Here are some numbered points:
-11:12:-74:50:-6:30:-51:7:7:-16:-67:8:-19:-31:-31:31:19:-4:-12:42:41:-28:-24:19:20:22:13:-4:35:51:-6:34:45:-12:-3:22:-2:60:20:-17:16:-7:-18:-2:-23:-16:7:42:18:-22 0
-2:24:-67:-5:25:13:-14:17:-11:3:-34:42:-50:-31:-43:-4:19:20:26:-4:10:15:19:44:4:3:1:-63:-36:26:-32:-27:56:13:54:30:-42:20:32:42:1:-9:24:-6:-60:44:-1:-14:-53:-9 1
-25:15:12:-13:86:-48:35:-31:49:-4:1:-41:3:-13:-10:-15:64:-55:-49:-26:-8:-40:18:-49:-45:25:-37:3:20:-18:-58:-49:-29:15:-82:-27:-24:12:-42:-46:34:-18:-8:21:21:30:-29:16:3:0 2
34:10:2:8:-79:9:34:-78:10:16:-19:2:-3:32:22:-23:-19:-40:7:13:-70:22:29:-2:-60:-20:-19:-11:12:-10:56:-6:-31:20:8:67:12:-62:-3:46:15:-25:9:-35:-9:50:42:-6:-3:36 3
-18:-41:5:-17:62:-6:-43:69:-28:6:62:21:35:-60:1:-40:-14:46:0:18:39:-25:-34:-52:23:45:10:-20:-24:-25:-25:-82:31:33:30:-63:15:40:2:17:-29:48:3:16:20:-11:22:-28:-30:30 4
44:26:1:-42:6:32:31:-44:15:-11:48:-14:-1:12:12:27:-14:-4:-30:12:-32:-7:9:13:6:7:-5:6:16:-8:40:-21:10:-24:-80:12:-13:-46:-5:10:30:-13:10:-46:-32:-45:67:12:-17:-29 5
-4:23:-60:23:32:-40:-27:70:-46:82:10:20:29:-45:-39:-10:60:8:54:6:14:-25:25:-16:-29:8:0:3:1:-26:-11:-77:44:-12:26:-22:-2:-12:-10:-49:-12:33:-24:48:33:-66:-45:46:-1:-83 6
-28:-3:-6:2:67:-26:-54:18:0:52:64:-64:20:-10:-9:-47:61:66:57:-2:-30:-33:-37:-33:22:28:33:18:6:9:16:-11:18:97:18:-58:-34:-27:-44:-12:-3:-12:-8:5:1:-55:-15:-77:19:29 7
-12:11:-41:-81:18:35:3:14:-29:-16:37:-85:1:-51:20:-29:-5:20:8:-82:-21:4:14:-16:7:7:15:-45:45:19:-11:18:35:35:-44:26:4:-21:-22:-24:-25:-8:-24:-4:53:37:29:26:19:-73 8
-13:47:-26:-47:6:-26:-15:-42:-71:27:30:20:-25:-81:65:-39:-31:4:-27:-21:17:-41:-1:-23:24:-5:-31:45:-4:-50:-17:-56:92:-21:-30:-37:122:1:-9:-29:-6:45:20:59:-13:3:-22:0:21:-21 9
46:-9:-40:-23:21:-76:6:9:-36:21:42:44:-38:-16:25:19:53:34:-6:-46:-22:-28:-22:-79:5:22:30:-19:-47:-73:-49:-66:23:-19:-11:1:28:24:0:2:30:60:-37:-12:-5:-10:24:16:49:42 10
7:22:28:34:-45:17:11:-19:37:-17:62:38:19:63:33:33:-31:-11:-5:-10:-10:44:18:21:32:-17:18:12:-21:-24:67:19:-38:44:5:32:-60:-2:28:1:-51:52:-27:-4:-27:6:15:-45:-28:31 11
-40:-4:0:54:61:-11:-30:6:60:22:5:-55:13:-48:-11:-72:34:21:9:21:38:2:-2:-15:-30:-14:-38:24:-12:-19:28:-22:31:-47:23:-91:11:-29:-21:-3:-24:-28:-2:27:1:-35:78:87:-27:12 12
6:-8:15:18:-25:40:2:-1:15:-35:-61:6:-27:7:6:30:-47:-18:18:-12:-12:-51:-33:-7:-8:17:4:-25:-22:-4:1:16:-59:-33:-27:38:13:25:-28:13:12:-11:45:-38:12:12:-12:15:-1:3 13
-15:37:61:-26:-13:41:27:-45:27:-34:0:2:37:96:36:66:3:30:-50:12:-38:16:6:10:-35:-41:12:5:9:6:78:7:3:-9:-18:15:16:-29:-1:20:39:-10:-7:-5:-16:31:-20:-25:-16:-9 14
41:4:-25:-14:-26:41:45:23:-12:-8:-25:-18:12:72:21:30:-5:-3:-55:1:16:37:0:52:18:-10:7:18:46:49:-16:13:-29:-46:-12:29:15:11:-11:0:-39:3:43:11:-24:-24:-51:40:-32:14 15
-20:-11:-46:52:-2:-36:-37:-10:-27:-36:-45:1:-6:-24:-14:21:-3:-25:-30:-29:4:23:-52:19:10:25:-27:-28:21:-32:25:-21:24:-9:-9:-13:-41:28:-19:-57:13:19:28:17:7:-23:43:73:-11:49 16
-11:21:24:-25:-55:20:-28:-17:33:-5:31:-16:20:48:-31:44:-27:2:-29:38:-36:15:24:28:-28:-40:81:59:-30:33:80:37:-39:-20:43:3:-11:-7:6:59:12:-25:-21:19:45:24:-21:-40:-31:17 17
-15:-9:-30:1:-7:6:-19:-7:2:-36:-63:-29:-49:-33:-13:29:22:9:-46:42:41:-13:-8:10:-14:41:-26:-53:18:-8:-13:19:76:-15:32:-3:-1:58:21:-4:-1:-16:17:-21:-9:-41:26:49:-32:-21 18
-16:40:53:-23:26:-53:36:5:-70:-27:-60:37:-7:22:-13:34:23:-21:21:-58:64:-4:-2:17:18:33:20:16:-21:29:-65:34:39:6:4:-29:15:23:4:-16:-18:-28:17:-4:41:48:4:-4:23:16 19
13:-20:-42:43:-13:19:-7:2:1:-71:-30:-12:-8:-18:-31:11:11:-20:-79:0:4:-6:2:46:22:-31:11:-11:-24:-12:27:17:-41:2:24:51:17:41:8:22:12:4:33:-6:-28:-75:-19:12:33:-24 20
New points follow, each followed by the numbers of its two nearest points above, nearest first.
-36:-7:-43:0:-29:1:19:-71:-18:62:11:-50:-4:-58:30:-26:0:-17:-1:20:-87:2:50:-2:-31:10:-38:15:23:-19:18:20:-9:-2:2:25:-10:-30:-90:49:-5:83:-2:43:28:1:76:-34:20:10 3 5
-17:-17:-74:20:-16:-14:17:22:-36:-12:19:61:42:-3:-21:-31:82:10:-11:71:44:-16:-7:-67:-29:-27:51:28:5:29:-21:-19:61:28:32:-32:43:-13:14:-22:-13:41:30:-22:30:-71:12:-44:17:-45 6 4
-21:6:11:-25:38:5:39:-10:-6:2:-34:81:27:0:-29:27:15:30:28:20:31:-29:26:-9:2:60:-19:-5:-21:-14:-64:-18:37:63:-10:26:24:25:33:-63:-40:0:35:8:21:18:-66:31:2:-11 19 1
11:11:70:24:-69:-1:2:-32:25:24:32:4:13:66:-6:22:-13:-25:40:4:-76:4:27:12:-11:6:76:16:-23:7:65:35:-75:6:55:4:16:-46:-8:42:-5:-22:-1:-13:-2:15:-39:-55:2:31 17 3
40:25:-28:-10:49:-23:-61:16:13:106:8:-78:-3:-68:40:-47:50:-3:-40:-13:22:3:74:17:-24:2:-16:16:42:-11:7:-14:13:11:-48:-52:41:-92:-48:7:-21:0:17:-2:9:-12:77:-6:35:22 12 5
-2:-8:18:17:-51:-4:-9:0:-24:-21:3:33:22:-21:-58:21:-57:-66:-3:13:22:17:-27:12:33:4:40:-48:7:4:18:53:-75:-3:-32:17:6:24:8:26:-4:12:15:-24:-3:-4:-41:6:0:-28 13 20
20:-4:64:-3:25:-20:35:44:40:-9:28:-25:-16:13:29:-7:-67:-3:76:22:-4:-25:-38:8:8:26:-22:-17:-24:-25:-21:18:35:-6:-19:-25:-18:25:-41:-4:21:-31:17:9:-11:-27:-15:2:-6:-23 13 5
8:-6:51:31:-84:9:22:-3:-69:-33:-4:22:-15:-27:-25:-32:-61:-41:31:18:-22:-24:-15:3:9:-27:31:-31:3:-8:-8:33:-89:-2:-13:1:-30:20:2:36:1:23:30:-29:24:20:-48:-23:-3:2 13 20
14:-4:32:-7:-49:46:31:-1:37:17:13:-42:14:78:64:26:-32:11:22:33:-33:19:15:-23:-19:-29:-33:19:-24:-28:55:58:-4:-33:-3:-7:-11:-25:26:10:-8:10:-8:-37:-31:13:19:-24:27:-41 14 11
-3:-22:-40:-2:-33:6:-51:-36:17:-4:5:-36:29:23:17:22:-29:4:-53:38:-18:-21:32:19:40:-96:8:53:31:18:65:34:-35:40:3:1:-5:-37:11:62:-7:7:-3:0:-20:-10:41:-38:-5:-16 17 11
-24:0:-46:14:64:-18:-51:68:14:52:33:-25:38:-34:-24:-68:32:40:-37:3:76:15:-24:6:10:-15:1:10:23:29:-33:-32:10:-51:23:-49:-38:-15:-26:24:12:-11:-47:20:37:26:58:44:-39:8 12 4
2:-49:-19:-68:42:-39:-14:5:17:10:33:48:3:-47:32:-61:21:7:43:-8:2:-25:-62:14:13:-30:-17:-36:-31:39:-41:-50:9:16:-21:8:29:15:-24:-20:-35:23:-32:-25:43:14:55:-15:6:-48 4 8
12:23:-80:-7:31:-13:-59:13:-18:39:16:-93:0:-79:-10:-46:-19:31:-15:52:-24:0:11:30:-23:-11:-13:0:23:-32:55:-4:-10:11:18:0:44:-78:-1:-14:18:26:18:-14:23:3:96:78:15:21 12 16
14:33:28:24:-40:50:9:-44:36:17:-12:14:-24:46:16:67:-10:-6:-26:-6:26:24:3:7:-25:-10:0:22:-45:0:62:-29:-36:-41:-52:6:-35:-41:26:-10:14:-5:21:0:-64:57:-12:-5:-5:-7 14 11
15:-1:75:-21:-64:26:12:-51:61:7:46:5:17:44:-26:48:-16:-4:16:34:-74:21:35:-9:-7:-19:23:40:-18:28:70:14:-38:-12:46:33:-16:-48:17:53:9:-19:-28:9:8:30:-16:-31:-18:24 17 14
